[[129 129 123 131 123 132 128 124 129 133 125 124 129]
 [129 129 123 132 122 133 128 123 129 134 125 123 129]
 [129 129 123 131 123 132 128 124 130 133 125 124 129]
 [129 129 124 131 123 132 128 124 130 132 125 124 129]
 [129 128 134 125 135 124 128 133 127 123 131 132 128]
 [129 129 125 130 124 131 127 125 129 131 125 125 128]
 [145 138 139 117 131 123 110 140 135 118 118 124 127]
 [145 138 140 116 132 122 109 141 136 117 118 124 127]
 [129 129 123 130 123 131 128 124 129 132 125 124 129]
 [148 140 140 115 130 123 106 141 137 117 115 122 127]
 [127 127 133 126 135 124 130 132 126 124 132 133 128]
 [129 129 124 131 123 132 128 124 129 132 125 124 129]
 [148 139 141 115 132 121 106 142 137 115 116 123 127]
 [129 129 124 130 124 131 127 125 129 131 125 124 128]
 [129 129 123 131 123 131 128 123 129 132 125 124 129]]
Indices start at 1.
Find the entry at row 2, column 1.
A: 129
Find the entry just right of the centre entry.
A: 141
The entry just left of the centre entry -> 122
The entry in the bottom-left corner: 129
The entry in row 1 and column 1 -> 129
Find the entry in row 3 and column 1.
A: 129
The entry in the top-right corner -> 129
The entry in row 1 and column 3 -> 123
Find the entry in row 1 and column 2.
A: 129
Find the entry in row 3 and column 3.
A: 123
The entry directly above the centre entry -> 110
Find the bottom-right entry.
A: 129
The centre entry is 109

X =
array([[136, 109, 130, 141, 115, 121, 130, 118],
       [118, 134, 128, 125, 140, 131, 116, 137],
       [124, 122, 131, 118, 118, 133, 146, 126],
       [138, 128, 124, 103, 131, 145, 148, 138],
       [139, 138, 124, 129, 153, 124, 138, 134],
       [134, 110, 136, 130, 139, 135, 138, 124],
       [128, 140, 126, 136, 154, 113, 117, 140],
       [116, 127, 141, 128, 130, 141, 133, 135]])
The last entry, reading row by row: 135
Give the entry just left of the smallest entry.
124
Give the top-left entry.
136
Give the third smallest entry.
110
The maximum -> 154
The entry in the bottom-left corner: 116
The 5th entry in reading order -> 115
The 2nd-last entry, reading row by row is 133
The minimum is 103
Give the largest entry in the first row.
141
The entry directly below 121 is 131
Give the last entry in the row that holds the largest entry.
140
Give the entry just left of 129.
124
The entry directly above the smallest entry: 118
The third entry on the diagonal from the top-right corner -> 133
Give the first entry of the smallest entry's row.
138
The smallest entry in the first row -> 109
The top-right entry is 118
Give the entry directly below the largest entry.
130
The entry directly above 113 -> 135
The entry directly below 110 -> 140
Give the entry directly below 129.
130
The entry just left of the largest entry: 136

[[111 148 134 114 143 125 116 143 141 143 116 152 127 123]
 [122 129 120 131 129 127 120 120 123 124 124 120 128 130]
 [143 121 137 129 123 131 144 135 133 130 137 133 129 128]
 [122 129 121 131 129 127 121 121 123 124 125 120 128 130]
 [121 129 119 132 129 128 118 119 121 123 124 118 129 130]]
What is the 5th-last entry, reading row by row? 123
The entry just left of 114 -> 134
What is the 3rd entry on the main diagonal? 137
The top-right entry is 123
What is the last entry, reading row by row? 130
What is the first entry in the row that holds the largest entry? 111
The 4th entry, reading row by row -> 114
The 2nd entry in reading order: 148
The fourth-last entry, reading row by row is 124
The second entry on the diagonal from the top-right corner -> 128
What is the 3rd entry on the diagonal from the top-right corner? 133
What is the entry just left of the largest entry? 116
What is the entry in the bottom-left corner? 121
What is the second entry on the main diagonal? 129
What is the entry just right of the largest entry? 127

[[139, 134, 126, 127, 140],
 [148, 126, 126, 156, 123],
 [144, 130, 134, 105, 123],
 [100, 136, 149, 116, 138],
 [129, 134, 123, 157, 141],
 [152, 132, 135, 139, 106],
 [104, 109, 103, 113, 109],
 [150, 120, 144, 115, 153]]
Rows and columns are numbered from 1.
Read off the entry in the top-left corner.
139
The entry directly below the smallest entry -> 129
Read off the entry in the top-right corner.
140
Read off the entry directly above 105.
156
The entry in row 3 and column 1: 144
Read off the entry in row 1 and column 3.
126
The entry just right of the largest entry -> 141
Read off the minimum.
100
The entry in row 1 and column 2 -> 134
The entry in the bottom-left corner is 150
The entry just left of the largest entry: 123
The entry just right of 103 -> 113
The entry directly below 132 -> 109
The entry at row 2, column 2: 126
The entry in the bottom-right corner is 153
The entry just right of the smallest entry -> 136
Read off the entry at row 2, column 1.
148

arr =
[[132 116 136 134 127 151]
 [124 138 118 116 136 115]
 [119 116 131 105 123 121]
 [108 121 120 131 133 141]
 [140 116 112 140 132 132]
 [139 129 130 128 134 153]
 [143 138 126 129 121 125]
 [140 137 136 138 127 114]]
Rows and columns are numbered from 1.
Which number is the entry just left of the largest entry?
A: 134
The entry in row 1 and column 1: 132
Which number is the entry just left of 125?
A: 121
The entry in the bottom-right corner -> 114
Which number is the top entry of the column that holds the smallest entry?
A: 134
Which number is the entry directly above 112?
A: 120
Which number is the entry directly below 124?
A: 119
Which number is the entry directly above 118?
A: 136
The bottom-left entry -> 140
The entry at row 3, column 3 -> 131
The top-right entry: 151
The entry directly below the largest entry -> 125
Which number is the entry just left of 115?
A: 136
The entry directly below the smallest entry is 131
Which number is the entry at row 2, column 1?
A: 124
Which number is the entry at row 1, column 2?
A: 116
The entry directly below 126 is 136
Which number is the entry directly above the smallest entry?
A: 116

B =
[[144 145 144 143 146 115 141 105 103 141 102 111 142  99]
 [113 116 117 111 117 137 117 143 150 109 156 139 117 151]
 [118 114 116 118 115 135 115 149 145 118 155 141 115 156]
 [114 113 114 111 112 139 116 152 153 115 156 146 113 154]
 [139 140 138 138 142 117 138 108 110 140 104 115 143  99]
 [146 143 139 142 141 118 138 107 107 138 102 119 139 104]]
Rows and columns are numbered from 1.
What is the entry in row 1 and column 2?
Answer: 145
The bottom-right entry is 104
The entry at row 2, column 2 is 116
The entry at row 3, column 1 -> 118
The bottom-left entry is 146
What is the entry in row 1 and column 1?
Answer: 144
The entry directly below 105 -> 143
What is the entry in row 1 and column 3?
Answer: 144
The entry in row 3 and column 3 -> 116
The entry at row 3, column 2: 114
The entry directly above 110: 153
What is the entry in row 2 and column 1?
Answer: 113
The entry just left of 105 is 141
What is the entry in the top-right corner?
Answer: 99
